(in the rows, 128 means zero)
Each path is a new rotation, seen through one point. The rows after it are directions, each followed by how far the rotation turns it, in degrees a step (0 if it stays put).
Each turn is a multiple of 5 degrees from 10 to 175, or 0.
Each row of a path follows its step; steps can be skipped.

step 2: [126 136 112 145 136 129 134 125 125 121 138 123 123 135 119 116 130 121
 124 135 130 122 142 117 128 125 130 125 129 129 131 119 138 132 139 138
 132 118 125 135 121 130 133 133 122 138 127 133 118 134 128 130 118 129
 124 118 117 117 130 124 121 137 130 116 122 132]
step 3: [137 116 124 124 120 120 121 130 124 128 117 125 118 128 133 125 129 130
 115 115 137 113 139 123 130 125 127 125 121 125 129 137 128 131 115 122
 133 127 109 130 145 125 129 138 129 135 131 134 134 120 139 121 121 119
 136 136 131 129 124 134 127 132 139 120 128 125]
step 5: [122 134 122 131 117 131 119 120 131 116 127 131 128 120 125 123 122 145
 128 128 142 136 131 129 121 126 114 119 121 135 134 143 132 137 144 129
 132 124 128 127 127 137 127 134 129 139 135 142 136 122 135 127 129 127
 139 126 112 139 126 130 136 136 124 123 125 134]
step 6: [138 138 120 130 123 119 137 129 132 124 139 115 132 135 136 129 129 128
 124 135 126 122 143 131 137 127 127 128 127 130 125 137 128 117 126 138
 130 116 126 131 133 109 121 133 123 133 117 132 126 143 133 125 121 131
 118 136 118 122 117 127 136 136 127 123 123 117]
step 10: [130 128 120 134 120 135 128 130 134 101 131 124 128 123 135 133 135 137
 132 133 117 123 132 121 122 130 132 125 126 128 127 140 125 131 124 144
 122 126 124 131 131 117 138 121 120 124 114 128 135 119 143 131 126 139
 129 138 134 123 114 127 121 130 131 122 124 127]
step 12: [133 125 137 126 145 133 121 136 122 123 133 131 111 130 120 137 127 132
 134 127 123 129 130 118 131 142 110 122 136 117 138 136 143 129 131 143
 125 133 138 119 130 123 131 132 123 125 126 133 124 123 133 131 134 133
 130 117 128 130 128 126 135 134 116 116 124 126]
step 16: [122 125 128 120 128 130 137 131 119 134 133 118 116 142 120 125 116 149
 125 137 137 117 121 122 139 136 125 127 119 123 129 131 141 122 129 134
 128 131 140 124 121 134 128 128 130 136 125 128 133 129 129 134 128 130
 137 127 135 138 118 126 137 136 134 117 128 116]
step 17: [133 121 132 121 144 135 131 135 129 124 125 127 139 132 135 127 117 135
 120 122 124 123 138 138 118 115 121 131 132 133 127 127 125 135 132 134
 132 130 127 125 134 105 140 133 126 133 136 117 130 125 121 136 118 141
 128 119 118 122 115 127 126 131 134 126 126 124]
step 18: [121 125 131 128 138 126 138 129 138 126 128 114 131 131 129 127 135 122
 134 137 131 120 131 124 123 141 139 126 134 136 123 130 132 128 131 123
 120 128 123 126 131 140 122 141 123 122 118 127 127 113 126 127 128 128
 139 126 120 146 123 130 124 146 145 123 130 141]
Directions:
[133 126 129 126 128 130 129 126 130 126 127 128 127 123 131 129 126 132
 128 126 127 128 126 129 128 129 129 127 130 127 130 128 129 130 123 129
 130 127 126 126 129 128 131 127 125 129 129 127 128 125 127 128 128 127
 130 132 127 124 129 127 131 131 122 128 129 127]
160
[125 127 134 126 128 131 128 131 126 127 130 125 126 127 133 126 126 127
 132 127 127 125 127 124 128 128 129 129 127 127 128 125 128 127 129 130
 127 130 130 127 127 131 130 129 131 127 129 125 126 126 125 127 127 128
 128 126 129 127 124 128 128 126 127 127 125 128]
20
[126 128 129 130 128 132 126 130 131 127 128 124 127 133 129 130 127 126
 127 128 130 127 128 128 128 133 127 127 124 129 130 131 129 128 127 128
 130 126 127 125 128 127 129 128 125 125 125 129 128 129 129 128 130 126
 126 127 133 129 125 125 127 129 125 129 131 127]
170
[127 132 128 127 129 128 132 129 130 127 125 131 132 127 132 127 130 129
 129 130 128 132 129 129 127 129 127 128 128 125 129 128 130 129 132 130
 131 127 125 124 127 129 128 127 129 128 126 129 125 124 127 124 127 127
 128 126 128 129 125 128 130 127 131 129 130 126]
85
[125 128 128 128 122 129 127 131 128 129 129 126 131 123 130 128 130 127
 128 127 127 129 127 127 133 131 124 128 127 128 126 130 127 130 127 130
 126 127 127 129 125 126 125 129 127 130 127 127 127 126 127 132 131 127
 127 127 125 126 129 130 126 128 128 131 130 126]
25
[128 129 126 128 126 129 127 125 127 130 129 126 128 130 127 123 126 127
 131 127 126 131 131 126 129 129 130 127 128 129 125 127 131 130 124 127
 128 128 127 127 128 129 131 128 127 126 125 130 129 128 129 126 131 129
 124 130 125 125 126 128 130 125 130 124 130 129]
85

step 2: [124 123 126 120 119 129 133 121 119 128 127 126 130 127 129 124 120 137
 130 136 123 121 128 132 141 115 141 133 135 138 113 119 140 140 143 133
 131 130 133 127 133 141 124 117 121 115 129 130 125 134 123 147 124 133
 125 120 124 106 129 122 125 142 128 120 115 137]
step 6: [137 126 133 125 124 130 132 112 129 133 139 127 130 125 121 137 135 126
 136 137 131 112 136 115 126 125 136 132 127 133 121 135 131 132 143 128
 123 129 131 136 133 119 121 134 116 126 133 133 118 144 134 113 129 142
 131 104 123 125 125 138 113 140 129 121 124 120]
step 8: [127 140 126 128 137 134 124 140 131 125 124 129 134 131 150 139 127 125
 125 120 124 130 136 129 117 138 106 128 119 125 127 133 137 128 132 128
 133 131 135 137 130 124 120 137 123 112 127 122 133 111 134 140 134 119
 132 145 134 136 121 108 130 123 129 125 130 137]
step 9: [137 120 148 130 119 140 128 124 135 129 118 120 129 115 141 132 135 125
 132 127 140 124 134 125 122 148 128 137 131 128 121 133 110 130 120 127
 124 131 130 121 122 116 117 132 122 127 126 135 130 137 135 123 116 122
 129 128 126 141 125 123 131 103 134 123 127 131]
step 10: [130 118 147 143 139 128 123 121 127 121 150 147 130 128 122 123 134 135
 124 136 143 137 129 125 134 128 130 132 129 124 128 123 127 129 125 117
 129 120 137 115 136 118 123 122 128 140 124 122 121 144 130 118 123 127
 128 115 133 130 120 140 131 126 132 140 137 122]
step 11: [122 129 117 139 144 134 125 128 131 109 129 131 129 141 127 134 124 126
 137 129 132 128 118 134 122 127 125 114 109 126 141 129 148 120 128 122
 128 117 139 128 127 124 139 135 134 142 126 128 133 130 127 129 127 121
 125 115 141 130 130 118 124 146 129 128 116 118]
step 13: [130 124 144 126 133 132 126 135 139 130 123 121 128 120 120 133 131 131
 124 129 147 138 139 133 132 127 128 132 133 130 119 128 117 118 119 139
 141 132 130 116 120 142 125 114 136 125 138 117 118 131 123 130 125 120
 119 145 124 129 127 141 137 125 116 130 127 148]
step 15: [125 118 120 131 110 127 119 126 120 124 136 123 134 137 120 118 113 121
 127 123 113 129 116 126 122 121 130 123 129 112 122 126 135 135 116 120
 123 119 122 132 120 133 143 114 136 148 118 140 129 127 135 128 125 130
 135 125 136 120 139 122 127 125 134 131 122 117]
step 17: [119 134 127 124 125 127 142 126 125 132 115 117 125 122 117 123 132 135
 138 121 133 119 138 146 143 129 133 126 126 140 128 127 117 126 138 141
 126 133 119 126 139 134 125 129 127 125 135 124 134 128 117 130 148 130
 122 129 109 115 131 125 142 141 128 129 133 140]
Directions:
[128 129 129 134 126 128 127 126 125 129 130 124 125 128 127 127 131 126
 127 127 130 126 126 128 128 125 128 129 131 128 130 128 130 127 129 127
 129 127 127 125 130 124 129 125 125 132 131 127 131 126 131 126 127 129
 127 127 132 130 130 127 129 127 128 127 130 125]
70
[130 133 128 127 129 126 127 129 127 129 126 127 131 128 128 130 129 130
 129 126 127 129 127 129 128 131 127 128 129 129 128 126 126 128 129 133
 128 132 127 127 128 129 129 125 127 128 128 126 132 124 130 125 128 124
 127 130 124 132 125 128 133 130 128 128 127 129]
80
[127 127 126 129 127 131 130 127 128 124 126 128 127 130 126 132 129 122
 130 125 126 127 130 128 127 131 128 130 126 131 129 125 125 130 132 128
 129 125 129 129 131 127 128 129 128 130 125 129 126 125 129 126 127 129
 127 128 126 127 132 128 128 129 128 125 129 131]
125

step 1: [107 117 119 132 133 128 131 124 128 137 121 125 114 135 119 138 136 130
 128 115 125 127 111 134 130 133 124 138 121 135 128 128 128 114 119 135
 130 129 121 130 144 143 122 127 135 139 125 117 127 135 126 112 115 132
 122 112 127 123 128 128 124 126 130 136 131 135]
step 2: [130 121 130 114 129 134 118 130 137 116 119 130 128 139 128 118 123 128
 126 128 130 136 129 128 115 132 125 126 130 143 133 122 134 118 122 127
 127 133 131 131 121 132 117 135 138 119 131 116 115 122 132 121 142 125
 127 127 135 136 125 135 139 129 124 159 137 137]
step 5: [132 121 126 131 120 127 117 136 136 120 112 126 122 126 128 130 128 111
 134 130 126 116 139 125 121 114 121 131 124 129 122 127 143 117 132 126
 127 128 129 134 128 122 136 115 137 120 124 115 128 139 122 149 132 141
 125 120 130 125 121 129 129 123 140 140 121 113]
step 6: [128 136 135 135 115 132 127 128 138 115 135 116 133 115 132 116 139 129
 127 117 123 128 114 130 138 127 118 125 129 136 127 124 139 141 125 116
 115 136 133 132 125 118 126 116 120 124 137 137 137 128 131 137 144 141
 125 124 138 135 128 138 124 132 119 126 118 133]
step 7: [143 130 136 130 128 107 128 131 126 128 142 127 126 128 132 140 132 138
 128 144 119 134 136 124 137 132 130 122 121 132 129 124 135 120 123 127
 125 125 138 127 122 128 141 139 135 135 139 131 134 131 148 138 130 131
 134 127 138 129 127 133 124 127 143 107 123 120]
step 9: [132 131 123 121 130 133 125 123 129 118 122 116 122 129 135 125 135 127
 113 132 124 125 107 134 133 121 133 137 131 128 144 120 134 123 111 132
 122 126 142 130 125 145 123 143 124 125 131 135 135 133 125 118 129 139
 135 130 135 117 135 137 130 127 134 146 128 123]
step 10: [129 139 126 131 127 119 132 123 140 137 139 133 144 135 136 136 123 135
 119 138 130 132 112 128 131 137 128 127 125 127 138 117 117 120 127 112
 131 139 120 140 127 125 133 136 130 121 132 107 119 122 142 119 126 134
 126 134 129 136 137 131 119 124 127 138 137 132]
step 13: [128 128 119 132 114 129 128 113 138 118 131 124 134 125 127 134 126 123
 130 126 135 127 124 130 125 125 106 135 131 119 126 135 128 140 143 122
 134 139 128 132 117 110 120 130 126 120 120 134 127 133 133 139 137 129
 126 126 118 128 122 140 122 120 132 152 137 134]
step 17: [133 128 127 128 131 122 125 119 115 125 129 136 129 122 127 129 137 143
 110 140 117 123 109 131 142 127 133 118 127 133 132 114 132 134 140 129
 136 145 136 133 126 127 136 126 124 134 129 126 116 133 136 119 125 135
 129 125 125 132 125 130 139 141 116 137 120 120]
Directions:
[128 129 130 131 128 128 125 126 132 131 125 129 129 128 126 130 126 127
 129 131 130 127 127 128 131 127 128 125 127 129 126 126 125 128 127 127
 127 126 131 129 127 130 129 127 129 130 129 129 127 131 124 120 128 125
 130 128 129 129 129 133 129 126 128 128 131 128]
40
[128 128 132 126 129 130 130 128 131 132 130 127 126 128 126 129 128 132
 128 129 127 130 129 128 125 125 129 126 123 127 126 128 125 130 126 125
 129 128 131 128 125 127 128 130 125 124 131 128 126 129 128 127 130 128
 129 127 128 128 125 123 126 128 129 125 126 130]
95
[127 128 127 126 128 127 128 126 132 130 122 130 123 127 130 128 131 127
 126 128 126 130 127 129 128 130 128 130 129 127 130 127 131 127 128 128
 127 131 132 129 130 123 125 124 128 126 125 131 125 127 127 126 128 131
 130 127 125 128 127 127 127 127 129 129 129 127]
95

step 0: [117 138 119 121 131 118 130 123 138 122 121 121 138 131 124 127 137 136
 127 142 131 116 135 120 122 129 137 106 137 132 133 118 137 127 148 139
 130 118 128 147 142 114 140 123 132 136 134 125 136 124 121 143 125 131
 130 135 123 124 118 127 137 130 128 130 118 132]
step 2: [126 125 138 130 126 118 142 130 121 118 127 129 129 127 116 135 115 124
 151 142 127 129 130 117 133 132 132 126 126 116 134 147 130 123 110 135
 124 137 123 119 128 132 132 125 131 120 134 122 145 131 125 142 133 130
 131 125 114 132 132 142 142 137 126 132 115 137]
step 4: [125 142 121 127 133 113 132 134 130 119 121 110 124 129 133 133 129 126
 123 140 121 133 130 140 135 129 123 121 130 133 122 128 134 144 127 124
 122 120 128 128 117 128 141 121 130 106 134 134 125 133 121 122 146 126
 120 128 147 126 121 128 145 139 144 119 128 134]
step 6: [131 131 118 127 125 109 124 122 132 137 123 113 120 135 126 146 115 136
 135 128 147 128 136 127 117 125 121 116 131 123 136 128 133 131 130 130
 138 112 125 120 149 117 127 127 122 117 130 115 128 133 132 132 128 118
 119 114 119 129 124 140 125 127 119 138 136 126]
step 8: [129 131 139 132 133 135 119 125 134 116 122 113 140 127 119 134 139 117
 135 128 122 127 116 126 122 111 134 118 129 119 122 140 137 127 126 139
 115 110 129 133 127 116 131 139 129 128 131 126 130 118 125 128 135 144
 127 122 115 117 132 144 144 131 136 126 123 119]
step 9: [137 134 112 132 126 107 133 134 122 120 121 113 138 127 127 137 132 124
 135 131 133 126 127 133 119 127 131 122 108 121 136 131 133 120 129 128
 120 126 125 128 134 125 125 133 115 111 129 118 127 133 111 144 121 125
 114 125 136 123 135 132 121 147 120 131 116 140]
step 11: [130 121 131 116 110 121 120 137 134 118 122 119 130 122 110 141 135 146
 137 135 134 135 140 124 132 118 124 131 140 126 123 122 140 129 122 135
 119 114 139 128 129 128 146 122 135 123 133 123 131 127 113 125 137 135
 134 121 130 119 126 134 139 130 130 136 128 112]
step 14: [123 141 129 128 124 122 123 147 116 123 134 137 122 139 108 134 119 130
 128 128 125 138 134 139 123 119 123 124 119 112 126 127 140 129 116 131
 132 123 138 124 137  99 139 125 127 121 130 118 133 123 116 134 131 138
 131 123 132 126 135 126 140 134 123 128 134 124]
step 16: [129 129 119 144 126 120 122 112 135 136 119 104 129 130 117 132 137 142
 123 129 121 134 130 129 123 126 129 113 131 135 139 130 123 122 122 133
 132 119 133 132 124 128 129 126 139 119 131 123 134 124 106 127 126 122
 137 131 134 133 149 143 132 130 136 117 115 131]
Directions:
[125 129 128 125 131 129 127 126 127 129 127 131 126 126 127 129 126 127
 131 126 133 131 129 131 130 128 129 130 131 127 126 128 131 130 128 127
 131 129 129 126 126 125 130 126 130 129 127 124 129 126 129 128 127 128
 130 129 130 130 125 128 126 129 125 133 127 127]
95
[126 132 126 128 127 126 128 129 128 127 129 127 129 131 133 128 129 125
 127 126 131 125 130 127 130 132 125 124 129 127 128 125 129 128 126 131
 131 127 130 130 126 130 127 129 129 129 127 130 130 127 129 124 127 127
 125 128 131 129 131 130 125 128 128 131 125 129]
120
[129 128 127 124 131 128 132 127 130 131 129 125 129 128 128 127 128 128
 125 124 132 127 129 127 125 127 127 130 128 134 127 125 131 129 128 127
 127 130 125 128 128 124 127 129 127 126 130 128 128 129 129 131 126 125
 127 128 130 129 127 129 127 126 128 125 126 132]
120
[130 128 129 127 126 125 129 125 126 126 130 126 129 122 131 129 127 130
 132 129 130 131 128 127 130 128 127 128 128 132 131 130 127 130 131 127
 126 130 130 129 129 125 127 129 127 127 127 128 129 129 131 124 131 128
 125 126 130 129 130 131 129 128 128 127 128 123]
155
[131 130 128 128 129 130 126 127 129 126 130 131 131 131 128 131 127 129
 128 129 132 125 125 124 131 126 126 125 130 130 128 126 127 127 130 128
 130 128 129 123 128 127 128 128 127 128 129 128 131 128 127 130 128 132
 127 129 126 133 125 128 127 128 127 125 132 128]
60

step 0: [133 134 130 130 122 116 126 129 133 113 149 131 126 125 122 111 126 122
 127 128 114 129 140 116 129 136 118 130 134 135 142 131 128 123 132 133
 133 124 132 134 116 134 111 129 127 125 135 131 110 122 127 132 143 127
 111 119 113 129 127 131 126 139 139 119 133 129]
step 2: [137 133 132 118 126 129 125 141 129 136 136 131 141 133 128 140 131 130
 132 142 116 118 129 121 128 132 124 118 144 125 132 117 117 125 118 133
 142 119 127 131 133 119 128 112 119 121 112 124 145 136 130 134 143 128
 125 144 130 135 143 126 135 117 121 134 128 129]
step 3: [122 128 127 120 133 126 122 127 129 112 136 132 122 133 124 142 122 130
 143 131 134 144 132 123 116 118 115 128 133 127 120 122 134 131 130 138
 117 118 124 128 122 106 128 127 121 129 129 126 128 130 136 126 124 147
 116 135 135 137 134 120 125 156 131 128 131 139]
step 6: [128 111 118 116 114 146 122 128 128 132 143 128 129 109 120 118 129 128
 124 127 124 138 154 128 132 120 123 126 138 128 138 121 136 121 123 132
 130 141 130 126 135 119 127 131 123 135 135 123 130 130 137 129 134 120
 142 129 128 141 142 123 121 131 121 127 124 137]
step 7: [122 129 127 132 125 131 135 128 134 130 143 134 145 135 128 137 124 119
 138 125 136 132 138 138 116 140 137 121 126 123 131 129 131 115 124 133
 130 130 120 142 127 138 135 128 151 140 135 134 129 124 124 136 126 126
 125 144 122 121 140 139 139 152 126 132 124 136]
step 9: [135 117 118 136 123 133 125 132 119 128 112 132 135 127 137 138 127 132
 119 144 143 118 131 116 113 123 117 140 131 133 123 117 120 131 141 124
 130 140 113 134 113 121 135 128 121 131 142 134 136 130 132 123 135 137
 132 121 130 135 138 132 130 122 128 123 116 141]
step 11: [120 136 126 118 133 132 131 129 133 117 138 139 124 136 119 125 141 124
 138 131 120 129 126 127 131 118 142 122 125 132 115 132 133 126 137 119
 138 138 115 134 144 128 110 126 128 142 141 132 133 117 134 112 124 127
 116 122 131 130 115 124 127 139 136 126 111 139]
step 16: [120 143 119 146 142 118 141 139 130 117 120 117 123 135 124 126 126 130
 121 134 129 128 127 122 118 128 124 136 139 126 126 140 121 118 132 114
 131 119 132 122 138 127 122 128 126 113 122 132 137 125 125 122 131 120
 129 105 113 125 142 119 123 126 129 119 132 140]
step 18: [119 135 128 111 122 126 118 120 119 130 146 125 128 128 144 124 131 136
 133 119 112 128 133 127 113 131 133 115 129 130 140 138 123 138 116 127
 137 118 124 131 116 110 121 128 124 127 128 123 135 133 113 120 113 134
 126 129 125 121 135 123 124 145 134 128 129 135]
Directions:
[133 124 129 129 128 130 127 131 127 129 127 128 129 129 128 129 132 130
 125 127 131 129 130 122 131 128 127 126 127 128 126 130 129 129 127 128
 129 127 131 130 128 127 129 129 127 127 127 124 133 130 127 130 127 128
 129 129 125 127 128 127 129 129 125 123 126 127]
95
[129 129 128 127 129 128 128 128 130 132 130 126 125 125 128 134 127 128
 129 128 125 126 127 126 130 131 130 129 125 128 127 127 129 128 129 127
 129 127 125 129 127 127 129 127 122 131 128 130 131 127 127 127 125 132
 124 128 128 131 128 125 128 128 129 123 131 127]
45
[131 127 128 130 129 127 129 129 128 127 132 129 131 129 129 131 127 129
 129 129 131 123 125 131 133 129 127 128 131 129 130 128 126 127 125 129
 124 133 127 130 128 126 131 127 130 127 129 130 128 126 125 127 131 128
 126 130 128 126 128 128 128 125 127 125 127 128]
145
[127 129 130 131 129 129 128 126 130 126 128 128 130 125 128 126 129 127
 121 127 124 130 126 126 130 127 127 130 130 126 127 130 129 125 128 125
 130 132 129 128 129 130 128 127 129 133 126 127 126 126 128 129 130 130
 127 129 129 127 129 124 127 128 128 128 129 133]
70
